In the data rows, zero lies at 7.5, halfway between 7 and 8.
Here is a table of points, one per row:
[13 14 8 8 4 10 8 5 7 7 5 8]
[10 3 10 7 12 6 8 5 8 7 8 9]
[5 9 12 8 10 9 8 11 8 8 6 3]
[5 4 9 8 8 5 8 6 7 8 9 9]
[14 15 8 7 6 10 7 7 8 7 5 5]
[4 8 10 7 7 9 7 11 7 7 5 7]
[10 5 13 8 11 8 8 6 7 7 8 11]
[5 7 10 7 6 10 7 13 7 8 5 9]
[6 3 4 7 8 5 7 4 7 8 12 9]
[7 6 4 7 8 4 7 10 7 7 11 9]
[6 3 4 7 8 4 7 4 8 7 10 8]
[8 4 4 8 10 4 7 4 7 7 12 11]
[3 3 2 7 6 5 8 4 8 8 11 6]
[3 5 11 7 7 11 8 15 7 7 7 8]
[13 13 11 7 4 11 8 4 8 7 5 8]
[7 5 3 7 9 4 7 8 7 8 12 10]
[3 5 6 7 5 4 8 8 8 8 9 4]
[4 3 6 8 7 5 7 4 8 7 9 6]
[4 3 2 8 7 6 8 4 8 7 11 7]
[10 6 11 7 13 9 7 15 8 8 7 0]
[13 15 7 7 7 12 7 8 8 7 4 4]
Along one direction, these points spread out more than along any other. Where along it does each point below lie, from 0 to 99? 50 is the average, and the first point above lies past it.
[14 14 5 7 5 10 8 6 7 8 4 7] : 71
[8 6 2 7 9 5 8 9 8 7 11 10] : 39
[6 4 7 8 9 5 7 6 8 7 9 10] : 39
[10 10 9 8 4 10 7 8 8 8 5 10] : 65
[8 5 12 8 9 7 7 6 7 8 8 10] : 50
[5 10 9 7 7 9 8 8 8 8 5 7] : 60
[4 5 12 8 6 4 8 8 7 8 8 6] : 47
[4 11 8 7 10 8 7 8 8 7 8 3] : 56
[6 9 12 7 6 10 7 10 7 8 6 10] : 62
[13 14 4 7 4 9 8 6 7 8 3 8] : 69
[7 11 6 8 6 11 8 5 8 7 4 9] : 61
